Families of rows that turns and mirrors carry onto each other, the same ones carrying the whole set onto itself: the rest of each named row's family, in list order:
7 families of 4 rows:
q662: [ 11  20 -23 -40  37  -9 -24  23  26  -8  13  -2  15  37   9  22 -25  11
   0 -28  16 -14  -6   2 -25   6   2 -22  37  20  34 -56  -6 -15  17  19]
q167: [ 26  34 -40 -30  12  -3  -6  38  40   6  -7  -6  26  31 -22  20 -14   4
   1 -35   2   0 -13 -34  -5  26  -1 -29  33  18  27 -35  -8 -16   1  14]
q608: [ 29   0   7 -18  13  17  -7 -34 -25 -12  -5 -46  30  -4  -6 -27   4  -8
  49 -41   3  23  50 -15 -11  37  -3 -18  40 -19  19 -17  31  27 -43  45]
q454: [ 14  27 -22 -33  38 -21 -22  33  38   4   1  10  10  46   8   1 -19  24
 -15 -24  13 -12  16 -20 -22   7  -2 -19  27  33  40 -40   0 -29 -12  11]
q906: [ 51  -6  -6 -30  12  26  -3 -14 -27  -7   1 -13   8   8   6 -27   5 -16
  31 -61   1  20  44 -16 -10  32  -1 -16  43 -22  19 -14  37  38 -42  29]
q118: [ -1  25 -17 -43  24  -6 -26  14  37   4   2  -7   2  56   9  15 -12  19
 -16 -32  30  -7   4 -23 -16   9 -11 -28  25  30  23 -48 -18 -17  11  -7]
q206: [-11 -18 -15  15  -5   8 -20  38 -15  -8 -20 -19   9 -11  -5 -31 -34  59
  13  -2  25  13  16 -36  -2  -3  18 -36   0  10   6 -15   0 -17  30  -3]
q42: [ 14  25  44  -9 -12   1  18 -34 -46  -6 -40 -21 -27  22 -17  17  -1  24
 -18 -21 -19  29  32 -28  10  42  -6 -42  21  16  58 -21  24  32  10  44]
q752: [ 35  -7  20 -28  17  11   7 -34 -25 -13 -33 -57   3   8   9 -30  -2  -1
  47 -39   7   2  46 -34 -23  42   7  -8  38 -17  23 -40  46  27 -36  32]
q594: [-15  -9 -10   9  -6  15 -22  45  -7 -22 -33 -14   9  -5   1 -20   1  55
   7   2  24 -14  31 -35   2  12 -17 -42  17   2   0   3 -12 -40  18  12]
q243: [ 35  16   2 -19  23  14 -11 -45 -33   0 -20 -40   5  24   9 -21  -9 -24
  52 -25  12  23  57  -7 -21  23  14 -14  31   7  16 -37  46  35 -26  33]
q876: [-15  -1 -10  18   1  26 -12  33  -4   1 -21 -20  15 -15   2 -46 -12  46
  -1 -13  39 -14  20 -19  -7   4  12 -43   1  11  15  -3   1 -25  13 -17]
q759: [  3 -14  -3  21   5  22   0  47   6 -12 -29 -19 -10  -1  -2 -29  -7  62
   7   2  -6 -10  24 -24  -3   4  16 -27  10 -30  24   2   2 -28  19  -3]
q171: [  2  45 -26 -24  19  -1 -22  27  43  11   2  14  15  38   3   0   2  14
  -6 -22  21  -7 -13 -15 -10  34  -4 -24  30  25  23 -31  -5 -23  12   6]
q480: [  2  20  49   2   4  -4  16 -48 -35  -5 -45 -10  -6  31   8  14  19  15
 -17 -21 -37  25  22 -27  13  50   9 -28  17  12  47 -16  17  14  -3  47]
q917: [-18 -10  -7  10   8  11 -12  37   2 -26 -32 -20   9  -2  11 -35 -24  50
  24   1  23 -13  42 -28  -9 -10   6 -45   4  15  -5 -11   6  -6  31 -18]
q597: [ 26  28  40 -20   5   9  12 -61 -42 -12 -50 -29  -3  31  -9  33   0  22
  -8  -8 -30  29  32 -28   8  20   4 -29  29  18  34 -24  18  23   5  38]
q570: [ 19  25  32 -10  15 -13  14 -25 -43 -28 -47 -28 -14  10  17  26   4  30
 -30 -21 -29  24  30 -24 -26  31  21 -29  13  39  34  -2  27  41  14  38]
q795: [  8  27  55 -23  11 -19  20 -36 -61 -14 -36 -45 -15  31  21   8   5  17
 -17  -6  -9  34  37 -25   5  35  17 -27  14  12  28 -24  24  20   1  30]
q587: [  1  32 -29 -18   8 -14 -31  33  38  -6  -6  -4  26  48  16  17   7  24
  -7 -32  15   8  12 -21 -17   9 -13 -31  22  38  35 -30   1 -42   4   5]
q837: [ 46   9  20 -23   9  27 -12 -37 -29 -29 -12 -38  10  14   6 -23  -6 -16
  55 -35   8  20  56 -22 -29  25  10  -2  37 -13  17 -28  24  43 -18  31]
q96: [ 49   0   9 -28   0  30 -17 -29 -18  -3   9 -45   4  11   9 -14 -21  -2
  32 -54  19  13  61 -10 -39  35  18  -4  14 -11  34 -34  41  35 -12  31]
q974: [ 20  23 -16 -26   7   9 -23  21  46   3 -15  13  18  38   9 -13  -3  13
   9 -31  28 -16 -14 -22  -2  16 -20 -31  25  31  35 -30 -22 -32  -1  13]
q686: [-12 -26   4  16  18  15   0  39  -1 -29  -9 -20 -10 -23  12 -18 -27  43
   9  17  17  -7  27 -33  -5   7  18 -41   5  14  12 -20  12 -15  42   0]
q316: [ 46 -15 -10 -23  17  15   8 -29 -26 -20 -30 -36  20  14  14 -27  -4  -9
  35 -38   3  21  48 -11 -36  32 -13  -7  35 -20  32 -23  35  35 -38  40]
q987: [-16   1  -5  20  -2  15 -17  52   0 -26 -13 -16  20  -6   8 -28   0  41
  16  11  22  -2  31 -31  -3   4  11 -26  10  -9  12   6 -10 -23  25  -7]
q156: [ 14  32  51 -23  10  -1  15 -41 -42 -18 -41 -25 -21  31  10  10  10  21
 -25 -12 -28  20  31 -33 -11  55   8 -23  27  18  15 -24  23  35  16  41]
q162: [  6  10  46  -4  -8  14  11  -4 -44  -8 -45 -10  -7  39   5  13  12  20
 -25 -22 -39  35  22 -32  10  34   8 -38  16   9  36  -3  27  38   8  54]

Same family as q906: q662, q686, q162
Same family as q206: q454, q42, q316
Same family as q156: q171, q837, q987
Same family as q759: q167, q570, q96
Same family as q594: q243, q795, q974

Families of rows that turns and mirrors carry onto each other, the same ones carrying the whole set onto itself: the rest of each named row's family, in list order:
4 families of 4 rows:
q68: [ -2  24  28   2  32 -19 -17   5 -33 -12  22  -1  -5 -22  16  18 -16   1
   3   8  -6 -27 -29  38  14  24 -25  20   9 -24   8  19   5 -28]
q428: [  1  -2  -8 -15  -3  14  -7  12  21   6 -35  -4   9  -8 -26 -50  15  -7
 -15  26 -22  28  33 -46  13   0   7 -15  10  31 -21  10  10 -10]
q896: [ -2  -2  29  16   0   4 -32 -24 -11 -54  11  10   2 -16 -14   5  14  -6
  13   8  37   4 -35  19  16  -2 -33   3   1  -6 -12 -20  -1 -32]
q81: [-16 -30  -5  13 -49  30  -4   1  12   7 -14   0 -10   9  12 -31  29 -23
   7  24  56  15   5 -20 -12 -17  25  -2   5  24 -22  17   9 -10]
q79: [ -4  -4   8 -29   2 -10 -19  45  -8   3 -12   4  -5 -26  19   0  14 -21
  -6  13 -10 -31  10  18   4  -3 -13   8  13 -28  15  61  22   4]
q571: [-21  15  -6  30  16  -5  12   9 -21  34  39 -14  -1  22  33   8 -30   1
  21   4   5 -15 -26  38 -17  11  18  23   6   6  20   6   0 -16]
q747: [ -2 -29   6 -14 -32  13 -35  15  12 -42 -22  15   3 -21 -12 -12  41 -26
   2  12  29  -3   3   0   8 -30 -22  -9   4 -11  -9  22  16   0]
q183: [ 26  45 -33  -9  25   0  -9  18  -1  30  -7 -18  24 -14  -3  -9   1  13
 -12  12 -31  -6  33 -20  13  10  28  -5   5  14   2  34   0  -9]
q505: [ -9   1 -22   3  -7  15   2  35   0  45  -1  -8   3   3  42 -10   4 -13
  -1  15  22 -16  11   6 -28 -12  39   9  10   8   9  58  19   9]
q338: [ -1  10  -1 -23   3  -2  23  15  16  26 -24  22   6 -19  24  27 -14  -7
   0  18 -11 -20  36 -29 -26  17  20  -5  -5 -14  15  44  -5  32]
q436: [-27 -14  12  39 -24  11   7 -29  -9  -3  26  -6 -15  28   0 -14  -4 -10
  30  13  41  16 -35  12  -1   4   4  13   5  22 -11 -33 -10 -32]
q72: [ -4  33  12   8  35 -13  25 -19  -5   8  15  16  13  -6  16  47 -42  13
  16   8 -10 -15  -3   0 -20  35   4   8  -9 -10  18  -8 -21   8]
q526: [-10 -23   6 -13 -38  14  16 -12  32 -18 -38  30   1  -8 -12  10  17 -21
  14  20  22  10  32 -48 -16  -2   5 -18 -10   2  -8  -1 -15  26]
q900: [-12   0  20  16 -10   2  17 -45  14 -35   3  25   8   4 -19  28 -12  -2
  29   9  23  16  -9 -19 -10  16  -9  -6 -14   6  -2 -51 -29   1]
q710: [  8  53 -31  22  23 -12 -17 -14  -9   2  13  -6  13  15 -30   5 -34  27
  16  -7 -37   5  -6  12  19  -2  12  -8   4   8  12  -6 -12 -23]
q887: [-15   4  -2  14  -8   2 -11 -22  12 -24 -12  10  -2  23 -53 -33 -22   7
  14   8 -29  38  -7 -18  20 -10  -9 -17   9  25 -13 -31  -3 -22]

Same family as q81: q571, q505, q436
Same family as q887: q428, q183, q710
Same family as q900: q338, q72, q526

